One turn moves each row of this set onto another row. After a few examples, where does it send each row asked below?
Z_209: [  0  10  11  -2  13   6   3  -3  32 -20   6   9  22  14 -12   3  11  19
  18 -12 -16 -23]
Z_743: [-11  30   6 -11  -3   9 -12  20  -1  -9  -6 -19   0  13 -21 -13 -17  18
  16 -10 -15   2]
Z_907: [  2   6   3 -14   3   8  -1   3  29 -15   9  11  25  22  -3 -10   6  11
  20 -15   0 -24]
Z_360: [ -9  30   9 -15  -5  13  -5  23   6 -14  -4 -24   8  15 -21 -15 -18  16
  21 -10 -13  -2]
Z_237: [  3  17   6  -5  -1   2   4  -2  38 -12  18   8  21  14 -16   0   4  11
  22 -24 -15  -9]
Z_385: [ -8  31   8 -11  -4  12 -11  19   5  -5  -5 -17  -1  13 -23 -13 -19  20
  17  -4 -15   0]
Z_563: [-19  10   3  -1  30  -9   6   6  -8 -15  14  -4  13   4  -4  -1   7  18
  15 -31 -11 -16]
Z_613: [-27   9  -6  -3  20 -14   7  14  -2 -22   4   5  11   2  -5 -11   0  20
  17 -31  -4  -6]
Z_550: [ -6  10   2  -4   3   1   4   5  39 -24   0  18  18  10 -14  -8   2  22
  20  -7  -8 -15]
Z_305: [-23   6  -6 -10  24  -7   2   0 -10 -14  20   1  -2   2  -6  -9   5  13
  19 -27  -3 -14]
Z_26: [ -7  19  -6   0  16  -2   2  12  13  13  31  -2  -4  15 -22 -14  -9  31
  21   8 -12 -19]
Z_723: [ -7  -1   6   4  -7  14  -3   7  24 -23  12   1  24   5 -10   4   6  17
  15  -3 -13  -2]
Z_692: [ -5  12  -1  -2  -1   8 -11   3  34 -14   8   7  20  25 -15  -1  10  16
  22 -12 -20 -14]
Z_882: [ -4  21   5  -2  16   9  14  17  14   2  26   2 -10  -8 -16  -6 -16  33
  25   3  -6 -22]
Z_476: [ -9  30   8 -12  -7  13 -13  17   6 -11  -9 -16   3  15 -21 -12 -15  17
  17  -8 -16   1]
Z_886: [-15  17  -1  -4  17 -13   8   7   0  -8  26  -4  12   5  -9  -5  -1  12
  20 -43 -10  -2]
Z_309: [  1  12  -1 -11  17  -1  11  11  12   8  28   3   5  13 -10 -20 -11  24
  20   4   6 -28]
Z_725: [-21  14   1  -4  19   2   5  19  -9 -19  13  -3   3  -6   0   2  -3  20
  22 -36  -8  -9]
Z_84: [ -5  12  -1  -8  17   2   9  -4  16   1  29   7 -10   3 -20 -15  -4  23
  21   8  -3 -26]
Z_973: [-15   7  -4 -13  21  -6   3  12  -8  -9  18  -1  14  13   3 -15   1  12
  17 -31   5 -16]
Z_104: [-16  30   9  -9  -1  15  -8  21   3  -9  -4 -22  -2  11 -16 -17 -19  17
  17  -6 -10   0]
Z_363: [-12  30  10 -10  -4  18  -9  19  10 -10  -5 -20  -1  12 -18 -16 -19  17
  17  -2 -12  -1]
Z_747: [ -6   4   4   7   6   7   8  14  10   0  31  -5   4  -3 -17  -7 -11  30
  16  18  -8  -8]
Z_895: [ -5   8   5  -1  -3  11   7  -9  30 -22   6   8  20   4  -5  -5   7  13
  22 -18 -12 -20]
Z_873: [-23  -1  -1   5  11   0   2  16 -13 -16  21 -11  13  -4  -5  -2  -1  18
  13 -17  -8   4]
Z_824: [ -7   5   2 -11   5   8  -3 -10  27 -24  10  14  11  11 -11  -2  12  10
  21 -15  -9 -20]
Z_783: [-23  11  -9  -2  18 -10  -7  14 -11  -8  17  -6   9  15  -7  -6   5  17
  19 -32 -15  -6]
Z_399: [-22   9  -2   1  17  -5  14   1 -11 -13  16  -5   8  -7   0 -12   1  16
  19 -32  -6 -13]
Z_502: [ -3  17   7   1  29  -3  14   6  12   4  26   0   0   4 -19  -8  -6  32
  18   6  -9 -29]
Z_63: [  0  24   3  -3  15  -6  15   6  19  11  38  -1   0   4 -22 -12 -13  25
  22  -7  -8 -14]
Z_727: [ -2  14   9  -5   0  19   1   9  36 -25   4  11  13   3  -8   8   2  19
  25 -16 -13 -17]
Z_57: [ -3  15   3   3  11   4  20  -1  16   5  27   2  -1  -6 -15 -18 -10  27
  22   6  -5 -26]
Z_196: [-10  31   9 -15  -3  12  -5  24   2 -12  -2 -25   6  13 -21 -15 -19  16
  20 -10 -12  -2]
Z_312: [-12  16  -3  -1  21 -10  17  14  13  -1  20   7  -3   0 -20 -20 -14  35
  19   6  -1 -18]
Z_123: [ -8  31   9 -15  -4  14  -4  24   6 -11  -2 -24   6  13 -22 -15 -19  17
  22  -7 -13  -3]
Z_264: [-15  29  10  -9  -4  17 -10  20   7 -15  -8 -20   2  13 -15 -15 -15  14
  17  -9 -12   1]

Z_563 goes to Z_209
Z_63 goes to Z_886
And these:
Z_747 goes to Z_873
Z_309 goes to Z_973
Z_882 goes to Z_725
Z_399 goes to Z_895
Z_360 goes to Z_123
Z_743 goes to Z_476
Z_84 goes to Z_305
Z_550 goes to Z_312
Z_104 goes to Z_264
Z_26 goes to Z_783

One turn moves each row of this set onto another row. After a few examples, where does it send each row asked below?
Z_386: [ 14  -7  30  18   2  -4 -12   4   8  17 -20  -5]
Z_446: [ 20 -18  32   3  12 -10 -15   0   9  12   4   3]
Z_602: [  2 -11  15   8  13   0  -5  24  -6   4 -13 -10]
Z_524: [  7  -7  19  13 -13  10  -7  17   1  -8   8 -13]
Z_404: [ -9 -15  34   8  -7 -13 -20   9 -16   5  -9   0]
Z_342: [  1 -16   4  12   7 -13   1   0  23  17  -5  -1]
Z_618: [ -1 -12  -1   2  -9  -9   5   1 -12  -8  12  -7]
Z_70: [ -4  -2  21   5 -15  -8 -27  -1 -13  -3   6   0]
Z_978: [-11 -14  12  12 -26 -20   0  10  -6   0   7   2]
Z_239: [  5 -26  18  18   2 -17  -2  -6  -7  18  -5  20]
Z_902: [ 15 -18   2  14   6 -15   9  -4  10  11   6  -3]
Z_512: [ 16  -6  15  19 -13 -26  -6   6  -1   0  13  18]
Z_380: [ -4 -14   8  13   6   5  12   5  -6   5 -13  -7]
Z_12: [-11  -8  -3  15 -11 -11  -4   4  -1   0  12 -14]
Z_33: [  5 -12  29  -8  -5  -1 -19   5 -13  -5   9   0]
Z_61: [ 21   3  16  21  -4  -3 -13  22   3   3  11  -9]
Z_592: [ -4 -19  14   7   5 -21  -1   9 -12   0 -11  19]
Z_626: [  7 -10  29   4   4  -7 -22  -4  11  14  -8  13]
Z_792: [ 16 -18  26  18 -17 -11 -20   8   2   3  17  11]
Z_564: [ 11  -5   6  20 -16 -12   7   7  19  10  -3  -4]

Z_592 goes to Z_512
Z_239 goes to Z_792
Z_978 goes to Z_564
And these:
Z_626 goes to Z_70
Z_618 goes to Z_902

One turn moves each row of this set onto another row. After a few examples, where does it send each row asked below?
Z_212: [ -2  23  -2  10  17   7   8  -3  10  18  -9  -7  -9 -10   2  13 -14  -4
   7  -2  -4   5   4]
Z_154: [ 16  21 -15 -18  20  -1  -9   7 -11  12   7   1   5 -16   0   9 -16  -4
  20 -16 -13  15  -2]
Z_912: [  4  12  -9  -9  15  -9   2  -5  -6  13  11  -5  24   4  -4   1 -19  -1
 -26   3  -2 -12  -3]
Z_370: [-13  16  -4   9  -3  -4  -3  13 -13   6 -11  12  10   3   1  10 -24  -6
 -10 -15   6  12   7]
Z_121: [  0  10  -8 -16  16  -9  40  11   3   4  24  -3   6   3   3   7 -12   4
   3   2  -2  -2   4]
Z_608: [  0  14  -6 -20  18  -7   4   7   0  24   7  -1 -23  -8   1  16 -14   3
   6  -9   1   1   6]
Z_403: [ -1  11 -15   5   2   3  15  10 -16   5   1  -1  19  -6  -6   2 -23  -2
 -19 -15  13  16  -2]
Z_965: [ 11  -2  -9  -4  -9 -11  22  13   1  -4   2  18   6   0   1  -4 -19 -18
   0  -8   9  -9  -3]
Z_536: [  4  10  -7 -16  -7 -10  20   4 -28   4  14  -7   3   5   2  -6 -18 -17
  28   1   3   3  -8]
Z_40: [  5  17   5  -9   2  10  -8  17  -7   6  14  -1  18   9 -10   8   0 -18
   0  -3 -19   3   9]
Z_275: [ -5  16  -6 -13   5   3  -3  -6 -14  15   3  -8   6   1 -11  25   7  -6
 -16  11 -12   0   0]
Z_171: [ -2  16  -8   0   5 -28   9 -12 -14   9   0 -12  -2  13   1   8  -9 -21
  15  25   4  -1  -6]
Z_77: [  9  15  -7   7   8  -8  18  -4 -10  -1 -14   4  20  -6   0  21 -23  -3
 -13   0  -2 -10   5]
Z_695: [-10   6 -17 -16   8 -11   6 -11 -11  -6   2  13  13   0   3  31 -15   3
   1  10 -16   1   1]
Z_700: [-10  15 -11  -3   3 -14  14 -17 -16   3  -4 -23   4  12   4  -1 -27 -22
   4   4  11   6  -1]
Z_530: [ -9  26  -2  -8  20   4  -7   8 -12  20  -6   8  17   5  -6  21   1 -15
  16  16  -7   5   0]
Z_514: [ -7  15  -7 -18  -7 -14  12  -5 -20  11  12 -20  -2  14   2 -12 -20 -18
   8   0   7   1  -3]
Z_963: [ -4   7  -8 -38  17  -5   5   8   5   5   5  -4   2   8  -6   9  -1 -28
  11   8  -3  -5   7]
Z_603: [ -2  14  -4 -36   4  -9  -1   6  -4  -2 -11   7   8   6   0  17  -9 -21
  21  -2  -9   3  11]
Z_653: [-17  27  -1   7  11  -2  -9  11  -5   9  -9  10  15   8   2  15 -12 -17
   6  -3  -4   6  10]
Z_529: [ -2  17  -7  -6  -7   7  -2 -11   0  13 -18  -4  23   0  -5  -2 -11 -20
  -4   7   1   4  -8]
Z_779: [ 16  -4 -28 -17   7 -19  22  -1  -6  -8   1  12  10  -8   0   5 -16 -13
  -4   2   9  -6 -12]
Z_128: [ -1   7   2  -1 -12   4   9   8  11   8   0   3  14   7  -4 -15 -12 -24
  -2  -2   4  -5  -3]
Z_193: [  3  11  -7  -6   5 -14  -1  14 -31   1   0  -7   3  16  -3  -1 -22 -30
  22   2   9   9   1]
Z_371: [ -3  10 -10 -17  16   4  19   9 -13 -13  14  17  13  -3   4  18 -15 -13
  16  -8 -15 -11   5]
Z_119: [  0  20  -5  -5   2 -24  -4   5 -21  14   5 -12  -7  16  -3   0  -9 -30
  11   8   5   1  -1]
Z_819: [  2  13 -13  -5   0 -15  23  -9 -21  -4   1  -5   7   6   4   5 -16 -17
  31  17  -1   5 -10]
Z_362: [  3  -2 -22 -30  21 -11  13  -3   1   2   7  -3  10   1 -10   8  -5 -18
  -4  19   8  -2  -7]
Z_670: [ -1   8 -15  -3  13   4  30   9   0   3  21  -6  20   1  -5  -7 -21  -2
 -10  -2   5   9   0]
Z_762: [ -3   9 -11  -5  29 -11   6  -6  18  11  15  -1  -4   2   7   4 -26   4
   6   8  -8  10   1]
Z_103: [ -1  14  -8 -24  -7  -1  -5  -8 -10   3 -30   7  18  -4  -2  15 -13 -14
   9   4  -2   8  -2]
Z_398: [  7  22  -6   1   4 -13  -9   5   8  18  10   2  -2  -4   9  -3 -23  -2
   0 -17 -10  11   3]
Z_260: [ 16  12 -20   4  33   8  19   0   2   7   5  -2   4 -16  -3   6 -22  -9
  13  -4  -1   8  -5]
Z_765: [ 15   1  -5  -3  10   3   2  15 -10  18   5   9  -6 -10  -5   3 -28   8
   6  -4  10  13  -6]
Z_32: [  2  20 -11 -26  20 -12   1   2 -17  18   6   9  17  -2  -2  23   0   3
  14  15  -8   4  -7]
Z_753: [  5  19 -13 -28  12 -24  24   8  -9   9  16   6   8  -3   7  22  -5   6
  11   2 -10  -5   2]
Z_682: [  0   8  -6  -6  20  13  -4   0  -2  10  -2   5   7  -5  -1   9 -26   5
  22  13  -6  25  -2]
Z_173: [ -4  11 -12  -3   8 -10  14  -4 -23  -8 -13 -11   7  12   2   3 -33 -25
  19   9  12  10   2]
Z_261: [ -3   4   2 -19  17  12  11  17 -10  13  23   3  10   7  -6   0 -15  -9
  -3   0  -1 -19   2]
Z_97: [  5   7   9   1   0   5  10  20  -9  -8  -5  16  19   8  -1  15 -25  -5
   7   1  -7   2  13]

Z_779 goes to Z_529
Z_275 goes to Z_261
Z_653 goes to Z_753
And these:
Z_212 goes to Z_608
Z_819 goes to Z_700

